128 stands for zero in the data rows.
Some points:
[ 71 110 102  82 127  99  10  89 135 102 138  67 130  86 194 149  79 197
 106  90  74  62 198 132 203 127 212 133 168 200  69 127]
[121 103 108 174 162 155  77 149 206 132 161 122 135 183 203 139 152 123
 109 133 143 145  62 112 132 121  71 140  57 140 134 117]
[ 99 180  94 129 141 123 157 164 116 138 127 184 100  80  40 138 111 152
 123 126 127 158  65 135 122 112 103 128 167 150 103  91]
[119 128 149 131 118 140 141 127 155 117 160 111  74  71  79 170 145 158
 149  90 105  91 131 131 100 140 119 148 176 153 132  97]
[105 163 169 107 118 161 252 105 145 122 144 143 192 153 155 108 107 149
 132  94 142 123 108 126 180 119  99 126 177 167 116 128]
[167 111 165 169 149 133 190 157 137  98 142 154 115  90 115 158 133 147
 107  95  97 152 116 141 103 136 157 131 149 115 163 105]
[126 109 172  71 139 134 207  81 127 107  77 149 177  86 114 143 165 134
  99 154 168 114  68 134 147 101 136 140 169 137 128 148]
[122 119 123 112 169 183 110 150 141 122 224  85 104 106 177 110 111 123
 126 168 151  98 134 147 132 100  81 126 124 119 143 111]
[131 126  59  78 143 132 143 136 178 113 132 139 158 151 128 121 115 145
  81 133 113  91 110 121 139 139  86  93 113  89 110 119]
[166 133 110 169  82 114 161 135 112 143 136 145  80 102 103 147 127 152
 118 102 145 122 158  71 118 131 104 125 153 139 145 118]
[151 182  79 130 126 151 193 148 140 110  31 109  72  80 109 115  97 122
 118  86 162 175 123 106  78 128  93  96 118  87 176 144]
[ 79 169 108 147 131 116  45 143 108 152 102 214 135 120 168 138 143 111
 108 135 154  62 141 167 132 197 169 177 127 139 118 141]
[155 113 117 135 105 110 152 167 153  95 142 158  75 234  69 141  96 171
 143  55  85 114 146 109 122 155 153 134 143 193 141 118]
[146 183 120 117 135 162  79 107 102 105  97 186 158  95 119 130 132 127
 148 142 127 121 169 159 118 130 111  65 128 130  73 155]
[115  92 138 121 122 116 124 119  91 145  99  60 146 176 167 116 151 104
 182  75 114  59  95 107 121 123 104 141  90 131  97 134]
[116 176 104  58 161 134 159 149 129 106 112  74 170 148 147 134  97  41
 187 123 104 106  92 115 134 131 176 142 148 165 109 114]
[109 100 108 125 115 166 100 133 113 173 109 124 120 127 200 115 136 159
  80 135 164  76 172 139 124 110 134 114 128 149 162  23]
[187 160 138 130 118 124 147 163 134 139 139 138 117  94 106 108 125  92
 133 103 106 169  67 136  72 191  88  85 137 120 136 194]
[ 76 143 139 109  99 164 148  39  73 137 156  91 160 172 132 108 133 117
 105 140 141 146 184 118 106 145 116 108 129 144 155 109]
[128 119 161 147 135  95 138 126 139 150 150 156  30 129 106  74 148  83
 157 130 152 165 150 162 123 127 142 144 153 157 102 177]
[110  72 126  86 182 117  97 133  99 112 123 139 179 146 120 122 125 138
 102 119 118  87 157 104 140 120  72 103 121 112 126 124]
[165  99 101 203 126 106 135 120 159 156 122 111 106 131 115 100 159  63
  83 134 165 137 154 128 118 161 118 122 134  80 108 136]
[140  78 100 105 139 129 113 179  94 125 116 136 144 131 219 144  89 170
 162 130  99 145 145  86  79  97 181 169  81 145  74 112]
[129 112 126  57 165 138 112 141 126 149 106 129  87 113 215 128 126 168
 103 125 146  89 167  79 141 118 175 136 145  86 116 134]
[157 191 141  91  74 111 129 127 117 124 119 169 140 148  99 136  94 110
 139 180 185 157 218 165 146 129 117 126 107 117  97 152]
[ 93 130 190 132 118 127 137 139 177 116 120 153  76 118  89 223 118 103
 122  81  93 137 156 130 128 161 134  98  95 152 144 145]
[156 173  66 114 103 121  55 115 100 128 154 174 124 152 106 176 130 121
 176 151 108  95 135 138 141 174 145 153 139 131  68 157]
[122 100 111 181 124  91 120 120 120  99 126 123  88  97 145 143 111 138
 104  61 134 105 160 129 143 137 172 136  70  68 185 125]
[166 149 158 121 110 115 145 118  97 108 119 142 135  80 117 138 111  88
 181 152  86 166 155 213 134 134 155 118 216 128 112  63]
[158  87 117  77 147 132 190 161 102 138 128  95 126 103 114 190 119  58
  73 204  94 189  96 146 146 107 175 150  69 138 113 113]
[ 95 131 127  43  97 161 130  87 121 149 145 112 142 173 140 133 146 145
 117 108  95 143 114 119  90 134 163 152 184 134 161 127]
[155  62  73 134 111 145 139 149 124 157 126 102 113 133 211 122 149 115
 135 155  89 154 139 113 113  96 134 152  81 146 130 151]
[118 115 110 143 175  83 155 123 159 119 140 114 107 116  61 162 111 146
 161 109 143 151 123 154 180 125 122 120 159 145 164 142]
[109  70  75 143 103 133 153 177 108 152 153  83 149 114 203 119 129 155
 123 141  98 123 140 142 112 101 177 153  99 230 120 149]
[150 102 137 175 110 143 119 143 135 124 143 117 157  99  76 121 199 154
 140  78 112 189 127 132 114  59 169 133 126 120 137 165]
[138 150 169   6  91 112 103 122  84 109 150 103 168 147 129 121 115 158
 161 103  93 109 177 111 196  80 104 155 156  90 147 127]
[215 129 154 150 118 152 125  60 129 118 138 126 161 100 167  98 164 121
  92 141 157  89  66 142 107 154 116 113  81 107 147  84]
[123 215 182  61 121 172 166  62 141 149 131 169 135 182  88 104  79 148
 151 164 134 223  32 106 126 125 111  88 169 154 111 133]
[135 137  98 176 108 127 124 176 155  98 119 109 129 120 128 132 120 100
 154  99 166 112 168 150 123 139 196 123 155 101  77 164]
[121 126 146 124 155 126 125 146 168  62 128 158 183 171 145  98 164 131
 128 160 139 157 127  98 118 122 127 114  61 137 120 109]
[148 131 130  64 177 103 137 118 142 124 129 100 154 140 139 178 154 156
 195 174 156 188 129  98 145 121 105 116 153 184 112  86]
[ 98 109 130 129 115 130 110 191 125  71 122 115  87 101  90 136 133 122
 110 115 117 141 194 144 143 122  91 120 169 161 186 105]
[ 89 147 146 103 163 158 134 137 150 194 194 109 141 111 173 119 105 105
  62 110 135 145 130 112 128 118  99 126 125  74 100 122]
[ 60 132  94 132 132  86 125 141 153 134 143 123 138 110 106 139 130 172
 156 101  95  63 212 189 105 139 117 164 135 126  98 176]
[147 134 138 163  90 153 139 109  97 115 108 187 113 106 112 110 138 100
 151 192 151 129 118 105 111 193  52 112 125  92  73 158]
[ 69 119 122 222 138 128 118 124  97 145 137 150 106 105  94 135 144 123
  88 107 162 116  88  93  36 146  70  89  95  68 179  91]
[151 132 128 182 119 147  59 138  99  99  71 170 137 144 133 165 117 114
 151 153 146  80 125 143 120 126 118 141 152 139 119 183]
[187 111 163  84  98 150 179  86 142 168  98 133 173  95 124 154 166 140
 113 134 103 118  68 138 177 161 142 133 148 162 129 158]
[156 187  91 183 133  99  48 134  95 142 137 121 138 159 166 146 142 149
  91 144 126 101 169 190 155 144 153 166 135  77 120 197]
[140 119  90 157 112 116 122 105 134 115 155 116 106 142 116 162 101 126
 133  32 138 110 145 137 193 138 180 143 235 167 114   9]
[125 138 141 162 161 156 147  92 117 149  76 117 146 171 154 141 255 101
 128 149 106 170  94  95 186 146  63 105  69 131 154 113]
[133 106 123  63 152 158 134 100 151 178 102  99  76 144  69 100 117 130
 108 158 115  67 114 123 108 108 125 114 117 130  79 109]
[112 183 127 193 114  91 101 165 143 100 164  84 114 141 122 147 164 159
  94 113 117 103 135 112  51 151 161 101 137  86 190 126]
[152  80  93 186 111 114 129 139 139 108 170 164 132 102 102  68 183  92
  90 110  98 132 139 103 166 159 168 128 101  90 190 139]
[113 169 119 237  80 123 103 139 143 154  99 117  87  98 123  98 113 147
  85 104 136 147 160 103 151 121  68 142  76  79 156  89]
[193 144  91 167 142 124 108 109 153 151 133 103 105  95  88 104 124  96
  89  75 150 108 216  86 111 109 110 113 113 143 189 121]
[138 125 135 114  96 115 131 105 175 131  95 187  96 129  75 135 124  74
 194 127 156 160 112 190 106  21  74 117 134  96  93 161]
[ 91 151 139 204  97 141 116 154 102 131 131 142  81 133  99 128 145 136
  91  92 129 107 113  79 159   0 168 112 134 107 124 148]
[117 153 133 103 149 152 127 148 117 161  95 164 151  98  76 136  68  86
 191 100  84 159 126 145 153 154 152 127 176 125 195 149]
[137 106 132  55 160  81 147  95 153 124 128 165 118 190 130 135 123 133
 102 134 118  99 104 122 155  96 177 128 170 106  74  80]
[105  91 133 112 106 134  91 103 161 154 117 124 152 120 136 149 113 153
  92 136 105 133  92 108 113  92  91 115 138  80  94 104]
[129 170 157  96 116 138 138 162 120 139  97  42 148 177 159  87 209 101
 138 132  84 129 123 180 101 131 142 104 109 118 106  92]
[ 74 146 158 125 132 142 142 102 109 141 116 128 137 191 106  63  96 137
 151 203 144 151  28 130 147 120 130 108 133 127 199 117]
[140 165 108 101 114  90 178 135 148 158 139 182 112 127  73 152 129 119
 195 153 199 151 120 174 106 123 124 116  98 110 138 175]
[ 72 148 134 178 132 109 144  67 145 149 117 135 126 106 169 104 175  80
 156  71 183 165 146 164  91 158 105 136 107  25 129 147]
[109 119 173  92 184 115 124 135 109 164 108 124 148 155 116 133 122 170
 184 189 116 168 118  94 138 133 200 129 116 165 158  99]
[ 75 128  54 125 145 135 133  85 133  93 155 121 152 133 136 113 157 128
 174 189  31 157 129 105 146 106 109 104 126 165 124 129]
[109 106 131 155 109 136  83 119 153 149  98  64 167 164 152  43 118 103
  79 131 157 160 114 108  95 124 118 135 101 124 125 127]
[166 106 162 129 126 108 168 135 132  98 168 182 147  48  71 128 107 154
 140  95  85 184 152 111 121 137 131 147 109 148  75 102]
[159  74 162 146 128 110  78  57 129 128 153 109 158  79 137  75 100 152
 126 170  85  14 153 120 152 116 211 167 116 159 160 146]
[103 134  42 105 131 101 100 128  74 101 131 117 101  88  82 131 119 189
 138  61 169 130  89 187 167 107 185 140 130 146 132 115]
[146 119 157 133  95 119  92 148 122 149 175 106 123 117 106 141 118 137
 169 100 182 163 128 184 119 185 155  95 128  98  97 142]
[160  90 110 221 111  85 102 204 121 201 116 158 198  86 186  78 122  96
  79  84 119 109 155 111 125 160 103 104 107  97 178 145]
[102 141 152 114  90   4 115 129 121 106 110  98 108 104 193 102 131 100
  79 166 131 112  56 110 103 132  71 132 120 158 140  96]
[ 90  93 134 163 115 137 126 157  42  74 164 135  96 122  76 124 127 125
  93  74 147 122 142  97 155 155 130 151 110 117 120 134]
[119  78 115 173 118 139 175 116 111 141 117 177 120 140 154 151  78 146
 174 179 144  96 131 164 147 149 131  11 148  85 123 165]
[148 107 175  85 167 120 106 118 148  73 137 206 103  96  66 141 134 137
 145  88 153 187 121 129 128 110 151 111 144 199 145 145]
[113 142 152 110 137 127 152 213 144 181  88  72 156 152 141  62 103  88
 135 144 151 115  91 123 123 154  70 149  65 138 117 122]
[127 165 180 179 171 141 166  88 118 136 106  57 175 165 140 160  32  96
 160 166 119 136  99 102  93 107 136 128 147 143  65 116]
[193  90 116 161 120  99  96 137  75 114 147 137 107 130 177 115  91 100
 127  87  85 120 135 163 115 106 119 139 125  98 139 122]
[145 154 142  90 169 166 123 114 133 135 139  77  93 122 138 134 167 178
 130 133 111  62 162 126 162  99 144 115  72 128 113 133]
[112 123 134  72 140 179 129 128 131 122 115  96  95 148 118 129 100 199
  76 168 112 188 131 100 158 204  99 140 169  75  93 144]
[119 182 187 120 166 111 144 147 103  93 149 114 134 133 161  89 127 123
 105 144 121 102  93 102 150 107 107 120 137 169 132 145]
[119 133 123 209 139 103 161 150 151 120  76 141 118 126 104 110 176 149
 162 163 189 175 159 136  87 182 118 138 129  88  72 151]
[121 126 117 127 136 167 146 103 158  84 132 136 117 173 156 138 126 143
 150 162 139 146 106 132 144 137 106 244  87 147 175  97]
[122  96 149  72 101 169  98 236 149 113 166 107 150 116  92 156 107 151
 142 178 129  80 128 113 166 103 158 150 180 109 128  82]
[170 104 146  88 107 179 124  85 137 126 129 154 167 118 180 151  92 167
 133 132  83  83 128 153 113 110 178 176 124 149 150 135]
[125 121 133 138 158 148 146  88 154 128  98  98 166 144  82 165 138 106
 112 182 163 165 102  91  93 123 103 141  93 178 151 128]
[138 135 142 158 143 113  96 114  89 161 122 171 123 211 107 131 115 103
 100 159 169 123 155 186 102 167  58 136 129 128 131 189]
[107 109 104  78 102 120 122 104 124  96 163 118 131 157 199 158 178  96
 134 149 149 147  99  58  98 123 126 133 122 159 169 178]
These points spread out most along one direction. Take the direction at right angles to it along which they spread out most. Then take the direction at right angles to both along which they spread out most. Go by this last direction. For each point below, how far along it does it lie, from 0 to 99? 50 is the average, and the first point above lies past it. One standard deviation of the points above along it is 16.
[ 91 151 139 204  97 141 116 154 102 131 131 142  81 133  99 128 145 136
  91  92 129 107 113  79 159   0 168 112 134 107 124 148] 57
[ 90  93 134 163 115 137 126 157  42  74 164 135  96 122  76 124 127 125
  93  74 147 122 142  97 155 155 130 151 110 117 120 134] 62
[ 76 143 139 109  99 164 148  39  73 137 156  91 160 172 132 108 133 117
 105 140 141 146 184 118 106 145 116 108 129 144 155 109] 36
[215 129 154 150 118 152 125  60 129 118 138 126 161 100 167  98 164 121
  92 141 157  89  66 142 107 154 116 113  81 107 147  84] 27
[121 126 146 124 155 126 125 146 168  62 128 158 183 171 145  98 164 131
 128 160 139 157 127  98 118 122 127 114  61 137 120 109] 32
[140  78 100 105 139 129 113 179  94 125 116 136 144 131 219 144  89 170
 162 130  99 145 145  86  79  97 181 169  81 145  74 112] 37
[119  78 115 173 118 139 175 116 111 141 117 177 120 140 154 151  78 146
 174 179 144  96 131 164 147 149 131  11 148  85 123 165] 57
[137 106 132  55 160  81 147  95 153 124 128 165 118 190 130 135 123 133
 102 134 118  99 104 122 155  96 177 128 170 106  74  80] 53
[105  91 133 112 106 134  91 103 161 154 117 124 152 120 136 149 113 153
  92 136 105 133  92 108 113  92  91 115 138  80  94 104] 38
[ 89 147 146 103 163 158 134 137 150 194 194 109 141 111 173 119 105 105
  62 110 135 145 130 112 128 118  99 126 125  74 100 122] 32
[ 69 119 122 222 138 128 118 124  97 145 137 150 106 105  94 135 144 123
  88 107 162 116  88  93  36 146  70  89  95  68 179  91] 41
[158  87 117  77 147 132 190 161 102 138 128  95 126 103 114 190 119  58
  73 204  94 189  96 146 146 107 175 150  69 138 113 113] 42
[ 93 130 190 132 118 127 137 139 177 116 120 153  76 118  89 223 118 103
 122  81  93 137 156 130 128 161 134  98  95 152 144 145] 71
[148 131 130  64 177 103 137 118 142 124 129 100 154 140 139 178 154 156
 195 174 156 188 129  98 145 121 105 116 153 184 112  86] 49
[118 115 110 143 175  83 155 123 159 119 140 114 107 116  61 162 111 146
 161 109 143 151 123 154 180 125 122 120 159 145 164 142] 75
